Rotation paths and how fast each direction turns (deg/step)
Each turn is a multiple of 5 degrees from 10 to 175, or 0.
Each row of a path follows its step; steps can be skipped.
path 1
step 0: -2.47	+0.30	+0.28	+0.29	-1.68	+1.60	-2.11	-0.36	-0.02	-0.55	+0.37	-0.19	+0.44	-0.63	-2.67	-0.26	+1.19	-0.12	+0.81	-0.79	+0.23	+2.33	-1.55	-1.01	-2.14	+0.97	-2.26	+1.35	+1.65	+0.29	-0.29	-0.72
step 1: +0.86	+0.64	+0.11	+1.74	+1.87	-0.79	-1.29	+0.94	-1.42	-0.47	+2.23	-0.01	+0.53	-0.55	-1.11	+0.71	-1.50	+3.25	-1.76	+0.30	+0.66	-2.99	-1.44	+0.82	+0.15	+0.23	-1.07	-0.93	-0.87	-0.25	+0.76	+0.53
step 2: -1.30	-1.72	+0.41	-1.97	+0.55	+1.24	+0.72	-0.93	+0.97	+1.12	-0.89	+1.80	-0.65	-2.65	-0.59	+0.45	+1.92	-0.65	+0.46	-0.12	+0.31	+0.34	-2.70	+0.94	-0.11	+0.02	+1.74	-0.65	+0.19	-1.31	+1.72	+2.39
step 3: -1.53	+1.09	+0.13	-0.55	+0.20	+0.22	+0.97	+0.51	-0.21	+0.08	-0.12	+1.85	+1.90	+1.55	-1.23	+0.57	-0.64	+3.93	+2.55	+0.48	+0.67	+1.03	+1.05	-0.56	+1.01	-1.19	-0.76	+0.20	+0.43	-1.89	-0.59	-1.93
step 4: -0.18	-2.03	+1.15	+1.16	+2.18	+0.24	+0.89	-1.25	+1.08	+0.91	+1.54	-1.31	+2.77	-0.23	+1.22	-0.04	+2.35	-0.73	-1.63	+1.28	-0.34	-2.42	+0.97	-0.74	+1.79	-0.35	+0.13	-0.33	+0.23	-0.14	-0.94	+1.13
step 5: -0.67	+0.06	+1.48	-1.51	-1.28	+0.90	-0.66	+1.29	+1.82	+1.01	-0.22	-0.38	-0.13	-2.01	-0.05	+1.48	-2.04	-0.41	+0.60	-0.45	-2.63	+2.42	+2.28	+1.02	+0.40	+1.44	+0.72	-1.21	+1.19	-1.51	-0.74	+0.14
step 6: +1.71	-0.19	-2.10	+2.97	+0.20	-1.34	+1.47	+0.04	-1.52	-0.90	-0.97	+0.85	+0.52	+0.27	+0.65	-0.91	-0.72	+1.42	+0.87	+1.95	-1.33	-0.33	+1.03	+0.11	+1.55	+0.22	+3.01	-0.04	-0.87	+0.85	-1.75	-0.39
step 7: +0.19	-0.48	-0.71	-3.14	-1.35	-1.60	+1.43	-1.07	+2.82	-0.95	-0.62	-1.66	-0.20	+0.57	+1.84	+0.96	+1.14	-2.46	-0.08	-1.77	+0.51	-0.87	+0.06	+0.88	+1.02	+0.78	+0.95	+0.71	+0.41	+1.06	-0.53	-0.80
step 8: -0.16	-0.19	-1.12	+0.92	-1.00	+0.90	-3.18	+0.69	-1.31	-1.56	-1.59	-1.69	-0.60	+2.42	+0.92	-0.44	-0.54	+0.55	+0.28	+0.86	-1.17	+2.79	+0.96	+0.05	-0.46	-0.52	-1.60	+0.08	+2.26	+0.73	-1.03	-0.80
step 9: +3.19	+0.10	-0.09	+1.47	+0.75	-2.02	+0.97	-0.44	-0.78	-1.97	+2.07	-1.01	-2.45	+0.46	-0.80	-0.12	-0.69	-1.09	-2.41	-1.68	-0.01	-1.86	-0.30	-0.59	-0.23	-0.29	+0.46	+0.40	+0.37	-0.23	-0.12	+1.77
step 10: -1.32	+0.15	+0.30	-1.82	-0.72	-0.19	-0.38	-0.18	-1.39	-0.70	-2.63	-1.39	-1.17	-1.21	+0.14	+0.04	-0.70	-1.81	+1.01	+0.13	+0.96	+2.04	-0.96	+1.02	-1.35	+0.00	+0.57	+1.23	-0.96	-0.51	+3.90	+0.47
Speeds:
-0.02	+0.02	+0.66	+0.03	-0.37	-0.17	-0.26	+0.31	+0.52	-0.62	-0.53	-0.21	+0.09	-0.06	+0.37	+0.28	-0.68	+0.99	+0.16	+0.42	+0.37	-0.12	+0.77	+0.34	-0.37	-0.04	-0.27	-0.10	-0.12	+0.14	+1.09	-0.62 : 155
+0.50	-0.22	+0.36	-0.01	-0.72	+0.59	+0.47	+0.00	-0.61	-0.01	+0.17	+0.42	-0.60	+0.33	-0.24	-0.18	+0.38	+0.70	-0.53	+0.60	+0.01	+0.68	+0.03	+0.09	+0.36	+0.89	-0.36	+0.50	+0.02	-0.40	-0.30	-0.58 : 135
+0.35	-0.36	+0.74	+0.10	+0.47	-0.02	+0.47	+0.41	+0.20	-0.93	+1.05	+0.59	+0.33	+0.58	+0.65	-0.20	-0.24	-0.34	+0.21	+0.29	+0.00	-0.16	-0.61	+0.02	+0.29	+0.36	+0.09	+0.02	-0.17	+0.65	+0.26	+0.43 : 140
+0.17	-0.49	-0.70	+0.17	-0.32	-0.19	+0.83	+0.99	+0.02	+0.10	+0.52	-0.55	+0.15	-0.03	+0.33	-0.03	+0.64	+0.56	-0.95	-0.07	+0.24	-0.42	+0.11	-0.47	-0.59	-0.34	+0.47	-0.27	-0.22	-0.13	+0.22	+0.10 : 140
-0.12	-0.01	+0.14	+0.78	+0.02	+0.33	+0.02	-0.15	+0.08	+0.37	+0.32	+0.70	-1.08	+0.21	+0.27	+0.67	+0.09	-0.07	-0.25	-0.20	-0.06	+0.40	+0.09	+0.34	+0.08	-0.60	+0.43	-1.13	+0.73	+0.35	+0.33	-0.25 : 110
+0.11	-0.63	-0.24	-0.22	+0.26	-0.41	+0.38	+0.12	-0.10	-0.86	-0.40	-0.84	-0.05	+0.19	+0.08	+0.44	-0.05	-0.11	+0.20	+0.15	-0.66	+0.20	+0.56	+0.06	+1.13	+0.06	+0.64	-0.10	+0.86	-0.43	-0.20	-0.05 : 25
